A =
33, 2, -18, 20
-30, 27, -10, 6
-18, 25, 22, 14
-28, -15, -24, -5
-28, -16, -23, -5
-33, 11, -23, -3
15, -2, 16, -33
19, -20, -12, 29
16, -1, 13, -34
-23, 30, 10, 14
A[0,0]	33
A[2,3]	14
A[:, 3]	[20, 6, 14, -5, -5, -3, -33, 29, -34, 14]
A[4,1]	-16
A[5,0]	-33
A[1,3]	6
A[0,3]	20
A[8,2]	13
A[2,0]	-18
A[8]	[16, -1, 13, -34]
A[6,3]	-33
A[8,0]	16
A[:, 2]	[-18, -10, 22, -24, -23, -23, 16, -12, 13, 10]
A[8,3]	-34
A[0,2]	-18
A[4,0]	-28
A[1,1]	27

W = ((2201, 3877, 1961, 8939, 9285, 5914, 5727, 5004, 7872, 3795, 5575, 5800, 7572, 3981, 3756), (5316, 5565, 5168, 4371, 3987, 2303, 5455, 5300, 2506, 5555, 4718, 5345, 4953, 5214, 4384))
W[0][-15]	2201
W[-2][11]	5800
W[-1][9]	5555
W[1][-2]	5214
W[1][11]	5345
W[:, 0]	[2201, 5316]
W[0][14]	3756
W[0][8]	7872
W[:, -13]	[1961, 5168]
W[1]	[5316, 5565, 5168, 4371, 3987, 2303, 5455, 5300, 2506, 5555, 4718, 5345, 4953, 5214, 4384]
W[-2][12]	7572
W[:, -6]	[3795, 5555]
W[-2][9]	3795
W[-1][0]	5316
W[-1][7]	5300
W[:, 4]	[9285, 3987]
W[-2][-5]	5575

data = -17, 0, 12, -39, -29, -17, -19, 24, -28, 37
data[0]: -17
data[8]: -28
data[4]: -29
data[9]: 37
data[5]: -17

a = [[11, 3, 1, 5, 35, -2, -25, -12], [-2, -8, 2, 2, -4, 13, -1, 22], [10, -3, 15, -9, 5, -4, -1, -5], [-10, -20, 27, -35, 27, -32, -15, -34], [13, -27, 10, 13, -14, 14, 30, 28], [-10, 3, -12, 10, 18, -16, -4, -12]]
Indices start at 0.
(0, 0): 11
(2, 4): 5
(0, 7): -12
(2, 5): -4
(3, 6): -15
(1, 5): 13
(1, 4): -4
(3, 0): -10
(1, 0): -2
(4, 0): 13
(5, 6): -4
(5, 4): 18
(1, 2): 2
(0, 1): 3
(2, 6): -1
(4, 3): 13
(1, 7): 22
(2, 1): -3
(5, 7): -12
(2, 2): 15
(0, 6): -25
(1, 1): -8

arr =
-38, 44, 8, 38, -1
-38, 45, 8, 38, 0
-37, 44, 8, 37, -1
39, -15, 26, -39, -34
39, -15, 26, -39, -34
33, -4, 37, -33, -44
32, -3, 38, -33, -46
-37, 44, 8, 37, -1
-37, 44, 8, 37, -1
-37, 44, 8, 37, -1
32, -3, 38, -32, -45
-37, 44, 8, 38, -1
-38, 44, 8, 38, 0
32, -3, 38, -32, -45
-37, 44, 8, 37, -1
32, -2, 38, -32, -46
Indices start at 0.
row 0 col 0 => -38
row 3 col 1 => -15
row 7 col 3 => 37
row 9 col 1 => 44
row 1 col 3 => 38
row 10 col 4 => -45
row 14 col 0 => -37
row 10 col 3 => -32
row 15 col 4 => -46
row 3 col 2 => 26
row 0 col 2 => 8
row 2 col 2 => 8
row 7 col 4 => -1
row 8 col 4 => -1
row 2 col 3 => 37
row 8 col 3 => 37
row 15 col 3 => -32
row 0 col 4 => -1
row 7 col 2 => 8
row 9 col 3 => 37
row 1 col 4 => 0
row 12 col 2 => 8
row 12 col 1 => 44
row 1 col 1 => 45
row 1 col 2 => 8
row 5 col 4 => -44
row 11 col 2 => 8
row 0 col 1 => 44
row 5 col 2 => 37
row 13 col 4 => -45

X = ((34, -13, -2, 31, -4, -16, -10, 22), (-7, -28, 12, -9, -42, 8, -15, -13), (-39, 14, -29, -9, 15, 14, -11, 3), (-34, 3, -11, 13, 24, 9, -28, -18))
X[-4,0]: 34
X[-1]: [-34, 3, -11, 13, 24, 9, -28, -18]
X[-3,-8]: -7
X[-2,7]: 3
X[-4]: [34, -13, -2, 31, -4, -16, -10, 22]
X[3,0]: -34
X[-2]: [-39, 14, -29, -9, 15, 14, -11, 3]
X[1,-1]: -13
X[1,4]: -42
X[-2,-2]: -11
X[-1,4]: 24
X[1]: [-7, -28, 12, -9, -42, 8, -15, -13]
X[3,5]: 9
X[:, -7]: [-13, -28, 14, 3]
X[:, -2]: [-10, -15, -11, -28]
X[0,2]: -2
X[2,0]: -39
X[-1,6]: -28

B =
[ -8.4 -18.6   2.2  14.0 -11.2 -19.6  -6.7 -15.0 -14.5   5.8   4.1 -17.0
  12.5 -15.1 -10.7 -20.3]
B[0] = -8.4
B[6] = -6.7
B[8] = -14.5
B[2] = 2.2
B[1] = -18.6
B[5] = -19.6
B[10] = 4.1
B[12] = 12.5
B[7] = -15.0

m = 43, 37, -5, -11, -1, 21, -13, -3, 7, 18
m[-10] = 43
m[5] = 21
m[-8] = -5
m[6] = -13

grid =  0.02  -0.15   0.03   0.10  -0.07
grid[0] = 0.02
grid[2] = 0.03
grid[4] = -0.07

x = [ -42  240 -644  471  757]
x[-5] => -42
x[3] => 471
